In the data rows, zero lies at 7.5, halfway between 7 and 8.
Some points, one per row:
"9 7 6 8 10 4 6 7 6 10 7 10 4 6 6 12 10 10 0 8 3 9 9 6 8 3"
"9 3 8 7 8 8 8 9 7 9 6 2 5 10 7 7 6 6 6 5 5 6 7 12 0 4"
"6 6 9 6 4 6 6 6 6 8 5 8 6 13 3 0 7 9 7 10 12 11 9 8 5 9"
"8 6 11 8 4 9 7 5 7 9 7 8 8 14 9 2 7 15 7 6 7 5 8 8 6 5"
"11 7 6 9 7 8 6 5 9 7 8 10 9 9 10 9 5 5 0 11 7 8 6 8 10 3"
"7 7 11 3 7 8 6 11 7 6 6 6 8 9 7 4 8 10 4 6 7 10 9 7 2 5"
"6 7 8 12 4 6 7 9 7 11 9 11 6 12 5 0 14 8 8 5 6 6 7 5 5 7"
"7 10 6 6 4 9 7 5 8 5 7 7 9 0 12 10 3 7 11 9 15 4 10 1 15 9"
"4 8 5 6 8 9 7 11 8 3 5 7 10 0 5 11 4 12 11 8 15 11 15 8 6 9"
"9 6 8 11 8 6 3 4 5 7 5 12 7 6 13 12 6 8 10 9 8 11 0 10 6 4"
"13 7 6 8 11 9 10 9 8 8 12 8 3 14 6 7 7 6 8 7 1 6 9 7 7 0"
"5 5 10 10 6 10 9 8 5 6 12 11 10 6 6 2 0 7 3 7 3 9 0 3 0 5"
"8 6 10 6 11 9 9 5 9 6 8 7 10 13 4 5 11 9 5 5 1 3 7 15 7 6"
"8 13 8 5 8 9 1 8 8 7 7 7 4 6 7 7 5 5 10 12 5 6 5 8 7 5"
"8 6 4 4 8 6 8 6 4 8 7 6 9 5 9 7 6 7 5 10 6 11 4 13 4 6"
"8 11 10 3 4 8 9 5 14 5 8 11 3 8 8 4 9 6 8 14 7 5 8 0 6 4"
"7 4 3 7 10 11 15 9 9 4 10 8 12 5 5 4 11 3 3 4 15 6 13 8 6 14"
"8 10 6 6 10 8 10 6 7 5 8 10 12 11 3 1 7 12 9 6 7 7 11 7 1 5"
"6 13 8 11 11 7 6 6 10 6 13 8 8 0 4 13 7 8 8 8 13 11 14 10 5 7"
"4 7 4 5 11 6 7 10 3 12 6 9 7 12 5 10 11 5 6 8 3 6 10 11 5 4"
"8 8 4 12 7 5 7 4 7 5 11 9 4 9 4 4 9 8 6 9 7 7 4 6 8 5"
"3 8 3 9 5 9 8 6 11 10 8 10 7 0 13 9 10 15 12 11 11 12 14 10 1 15"
"4 8 10 8 5 8 8 5 7 6 9 11 11 14 1 9 13 5 7 10 7 8 12 9 3 4"
"6 11 4 9 6 9 5 6 4 7 5 12 4 8 8 9 9 8 4 5 3 7 9 10 4 7"
"8 5 9 10 7 14 6 9 5 11 5 7 7 9 9 1 8 5 7 6 4 10 6 9 5 5"
"9 9 4 11 6 4 9 7 7 7 7 9 12 9 10 8 0 15 8 13 9 9 11 5 8 8"
"10 7 10 7 7 14 9 10 9 2 6 6 7 2 8 8 4 11 14 9 11 10 12 3 7 2"
"10 3 9 8 7 9 7 7 8 6 9 6 11 10 5 3 10 12 10 8 9 7 9 7 8 3"
Here are 10 more points, each followed by its number:
"8 6 10 5 3 9 7 7 9 10 8 7 10 7 2 9 2 10 11 3 6 12 8 7 6 0" 0
"14 7 4 7 4 5 0 7 1 9 10 8 9 3 7 5 5 13 9 5 10 6 10 8 10 12" 1
"14 9 10 7 15 9 6 6 9 6 7 3 7 2 15 8 14 0 7 0 11 15 7 7 10 15" 2
"1 6 8 7 10 7 3 7 6 3 6 11 5 5 8 4 6 6 10 10 3 10 6 10 6 10" 3
"11 4 9 3 9 5 4 10 4 7 6 10 3 6 10 5 6 11 5 6 5 8 10 8 8 6" 4
"1 12 1 7 9 8 15 11 15 12 15 10 2 0 8 3 15 0 2 8 13 14 14 4 7 15" 5
"7 6 7 7 4 7 4 7 7 6 4 7 15 14 8 7 11 3 7 6 6 0 0 3 15 15" 6
"8 10 7 7 6 9 4 7 4 7 2 4 6 13 5 10 11 9 10 7 8 3 0 0 10 8" 7
"7 8 9 2 6 8 1 10 6 5 4 4 7 9 2 3 15 8 1 9 7 5 9 10 2 9" 8
"10 5 1 2 8 9 5 4 6 13 4 6 11 5 7 6 7 8 6 7 6 6 5 14 7 1" 9
Which two of these numbered points are nearest to each point below, looking only along the 6 directions in which the first points spread most? Their numbers follow each, nearest first.
"6 5 9 9 10 9 4 9 10 10 5 10 8 0 10 10 5 9 15 14 15 14 15 0 9 13" > 1 2
"4 8 3 7 7 8 7 8 6 6 7 7 12 10 8 3 9 3 4 9 4 0 0 0 15 9" > 6 7
"10 4 9 6 9 10 3 3 10 11 6 7 7 9 9 10 6 5 10 8 7 6 8 10 4 5" > 4 9
"8 11 5 5 8 7 15 4 10 8 15 5 7 0 3 9 10 0 0 8 15 13 13 8 7 15" > 5 2
"3 0 2 10 11 7 3 10 2 6 9 4 7 0 9 7 5 15 13 14 15 15 12 2 12 5" > 1 3
"7 9 5 0 8 6 7 5 5 7 3 7 7 0 9 6 3 15 11 14 15 10 9 1 11 9" > 1 3
"5 7 9 6 11 7 9 4 6 11 6 3 7 15 4 9 8 12 5 3 6 7 11 5 0 9" > 8 4
"10 7 8 11 6 8 7 4 5 6 9 5 7 14 3 11 12 1 4 6 6 0 0 3 9 12" > 6 7
"9 6 5 7 7 8 5 9 7 3 10 12 11 7 11 3 4 1 6 4 6 7 0 4 10 10" > 6 3
"3 7 11 10 8 7 7 9 5 6 5 10 9 0 15 9 7 15 15 13 15 14 15 1 10 12" > 1 3
"10 7 2 7 6 7 8 12 8 6 2 5 8 15 6 12 12 3 5 3 10 0 2 1 15 10" > 6 7
"9 7 8 6 8 5 6 7 6 9 4 3 8 15 11 11 3 15 8 5 4 12 2 10 15 7" > 4 3
"7 7 11 6 12 5 5 10 5 9 11 7 9 12 5 5 10 8 7 1 2 7 6 7 5 9" > 8 9
"10 11 8 7 9 5 11 9 9 4 3 7 8 4 12 5 14 0 7 3 15 15 13 13 8 15" > 2 5
Now 10 new points, numbered from 0 again:
"12 8 8 8 8 9 9 5 7 3 10 8 7 5 10 10 5 14 13 7 13 15 13 8 6 7" 0
"8 5 10 12 5 7 4 9 2 3 9 6 10 11 8 5 8 6 7 9 9 6 7 13 8 2" 1
"10 8 6 7 8 9 4 7 7 11 9 5 6 13 11 8 9 15 7 2 0 6 9 9 6 10" 2
"9 8 9 8 4 7 10 9 10 4 8 12 7 0 9 12 5 13 14 11 11 13 12 6 6 9" 3
"6 7 8 9 0 6 7 9 10 12 5 11 3 8 5 6 7 7 3 1 8 6 2 12 3 5" 4
"3 14 6 3 8 6 15 4 15 7 15 2 2 6 11 6 9 10 11 11 7 6 5 13 5 14" 5
"10 8 7 13 9 7 13 9 10 8 10 11 12 11 9 6 10 11 10 4 7 9 6 7 11 2" 6
"5 5 8 4 9 5 5 5 9 6 5 6 7 4 12 8 9 1 12 7 3 15 6 8 6 8" 7
"4 5 11 8 13 6 8 6 6 7 10 7 13 0 5 7 3 5 12 10 12 1 4 3 15 15" 8
"5 10 10 10 6 7 5 9 7 10 9 8 12 12 4 1 15 7 8 8 6 9 6 8 7 6" 9
Which two of these numbered points are nearest to each point below, looking only along the 6 directions in which the first points spread most? Their numbers follow each, nearest first.
"9 8 8 8 5 8 10 8 7 11 3 9 8 4 13 13 11 0 11 6 6 14 8 14 10 15" > 7 5
"4 6 12 11 6 7 11 2 5 6 5 6 11 14 5 2 7 8 13 8 1 5 5 8 6 10" > 9 6
"1 9 7 9 12 10 6 4 7 5 7 7 10 7 11 7 5 5 0 10 10 8 0 0 12 14" > 8 6
"9 11 13 10 5 6 9 10 11 5 8 12 5 14 5 9 10 12 5 10 1 8 8 4 7 9" > 9 6
"9 8 6 10 12 8 8 11 7 10 3 7 10 13 9 6 5 13 5 4 5 6 7 8 9 3" > 1 2
"9 10 5 4 7 6 4 7 8 10 7 11 9 0 9 12 5 15 13 9 15 10 15 5 14 6" > 3 0
"6 8 10 12 7 10 2 9 6 7 4 6 7 12 7 10 7 13 6 10 5 10 7 7 1 2" > 2 1
"4 2 5 6 9 4 9 10 10 10 6 6 7 10 4 4 8 10 5 5 3 8 3 12 5 9" > 4 1
"4 7 3 5 7 7 5 10 7 4 6 11 7 15 7 8 7 8 7 10 4 8 8 12 7 9" > 2 4
"8 8 8 8 8 8 4 10 6 7 13 7 8 1 7 9 6 14 14 5 15 8 9 4 9 8" > 0 3
"9 8 3 9 9 9 3 10 9 4 7 5 11 9 7 14 4 10 2 10 8 8 0 5 0 0" > 7 1
"5 8 6 4 5 7 7 6 3 5 4 9 6 11 9 9 6 13 8 7 7 7 5 10 4 4" > 2 7
"7 7 10 11 10 8 11 8 4 10 10 6 3 3 5 11 9 6 7 15 12 4 8 0 15 15" > 8 5
"9 8 7 9 7 8 8 5 8 12 5 7 7 12 8 11 9 7 6 8 8 5 8 8 0 5" > 2 1
